Rotation paths and how fast each direction turns (degrees each step)
Each turn is a multiple of 5 degrees from 10 to 175, or 0.
Each row of a path follows its step; steps can be skipped.
Rotation 1:
step 0: [-10  -3  15 -12   7  -6   1  -1  -6   2  -7  -6  -2   5  17  12  10   6
  10  -7  -8  -4  19  -6  -1  -3  12   8   1 -22   1  10]
step 1: [  3  -4   1  -8   5  -4   5  13   8 -10  -8   3  -4   2  17  10   8  -4
   4   4   3   4   2  -6  -6  -1   8  -8  28  14  19   3]
step 2: [-12   9 -15 -11  -1   5  -2   2  -4  13  -8  -5 -13  -6  -7 -16  16  13
   1  -3   5  -4  10   1 -18   3   6  -7   7  14   5  -5]
step 3: [ -1   7   0   3   7  -1  -3   6 -12   3 -18 -10  -1  -7   7   0   4  27
  -7  -3  -1 -12  -1  11  14  -9  10   0   7 -19   3  -5]
step 4: [  6   8   3  -9   4  -3  10  24   9  -8 -13  13 -14  -6   6  13   5   5
   4  -6  -7   9   9 -18   3  -7   5  11   2  -8  -3  -1]
step 5: [ 13  10   1  -8   4   5 -15  17   7   8   4  -4 -14 -14  12  -2   0   4
  18   3  10  -7   0   0 -14   6  -3   0  11  11   6  11]
step 7: [ -1  -4   1  -3 -10  -2   4   4  -4   0 -14   7  -9  10  26   4  -3  11
   1 -16  -9  -8 -11  -8   5 -11   8   1  18  -4   2 -13]
step 8: [  5  10  -3  -6   6   1   2  -5   5 -12 -13   6 -19  -6   8 -11  13  12
  15  -4 -10   8   5 -11 -12 -12 -11  -4   1   9   8  12]
step 9: [ -5   5   5   9   3   6  -7   5 -10  10 -13  -9 -10 -14   7   8  14   5
   5  -2   4  -4   1  19  -5  -2  11  -2   3  11  -6  26]
step 10: [-17   1   0   1   1 -10  13  19   6   5  -4 -13   9   4  17   4   4  10
  11  -9   4   5  12   2  -2 -12  15   9   4  -4  -7  -9]
Directions:
[-2  2  5 -3 -2 -2  2  0 -4  4 -1 -4  2 -6  0 -1  0  3 -2 -5 -1  3 -4  4
 -1  9 -1 -3 -7  0  5  1] -> 110
[ 1  3 -1  3  3  9 -5 -3 -5  1  5 -6 -3  0 -7 -2  0  4  1  3 -3 -2  0  2
 -5  1  4  2 -1  6  0  3] -> 110
[  4   3   0   5  -1   1   1   2  -1   4   0   1  -1  -3  -3  -6   3  -5
   3  -2   3  -4   4  -2  -2   0  -3 -12   0  -2   0   3] -> 110
[ 4  3  1  5  3  0 -2 -2 -3 -4 -2  4  2 -4  3  0  3 -2 -7 -5 -2 -5  2 -5
 -4  0 -3  8 -4 -2  3  2] -> 85
Rotation 2:
step 0: [ 12   5   7  19  -4  14   9  -8  -3  13   3  10 -12 -17 -12  -2  -8  -1
  -2  -3   2  -7  -8 -14   0 -21  -3  -8   1  20  14   8]
step 1: [  4   7  -8   8  -5 -13 -18 -20   7   7  18   9  -6  -1 -16  -6   9   4
  -2   7   5  24   3   3   2  -7 -12   5  -6  12  12 -11]
step 2: [-11  -9  11 -10   4   2 -17 -16  19  -1   4   5  -2   3  10  -1  -4   0
 -20  11 -11   5 -16   9   6  11   6  14  10  22   4   1]
step 4: [  7  12  22 -16  16   3  12  -3   0   3  11  -9 -21  -7 -12  -8   3   4
   7  -9  -2  13 -17 -11  -4  -4  10  -7  -6 -13   2  -7]
step 5: [  7   5   7 -14 -20   1   7   7  -7  -9  10   9 -13 -17   2 -15  -2  -5
 -17  -6  15   9  -2   5   1   8 -11 -11   8  -1  19 -11]
step 6: [  5   8  -6   3 -14   0  15  -4  13  -7  25  -6  -6   7 -10  -1   1  -7
 -10   9   2 -13   5 -15   4   9   2   7  18  18  15  10]
step 7: [  0   0 -13  -7   1  -2 -12  -1  12  14  27 -10  -3   8  -8  18   6  -2
   5  -1 -10  -1 -18  13  11  -7 -17 -11   7   0   5  11]
step 8: [-24   6  13  -6  13  26  -9   9  14  10   9  -5   8 -19  -2  12  -1   1
  -3   7   5   7  -9  -6   6   1 -11   6  -5   0   4 -10]
step 9: [ 11  -2   9  12  10   4   0   4   2  12  -8  -3  -9  -5  -2 -15 -20  13
 -14  -4   8  -6 -15 -16   1  -5 -25  13   1  -1  12  -4]
step 10: [ 10   8   6   9 -14   2   1 -18   6   3  12   1 -13   7 -25 -10  -6  17
   0   2  16   5 -10  13  -3  -2   9  14   7  -7  -4 -16]
Directions:
[-4  4 -1  0  5 -5 -6 -3 -1 -7  3  0 -3 -5 -3  3  2  2  6  0  3  4 -3  4
  0 -2  0 -6  1 -2 -3 -3] -> 115
[ 2  4  1 -3  2  6  2  5 -4  2 -6 -4 -2 -4 -2  1 -6  6  0  1  1  5  1 -2
 -4 -2 -1 -5 -6  2  2  1] -> 80
[-1  1 -4 -5 -1  2  5  5  1 -6  7 -7  1 -2  0  0  2 -1 -2 -1  1 -5 -1 -2
 -1  5 -6 -3  0 -6  0  3] -> 35
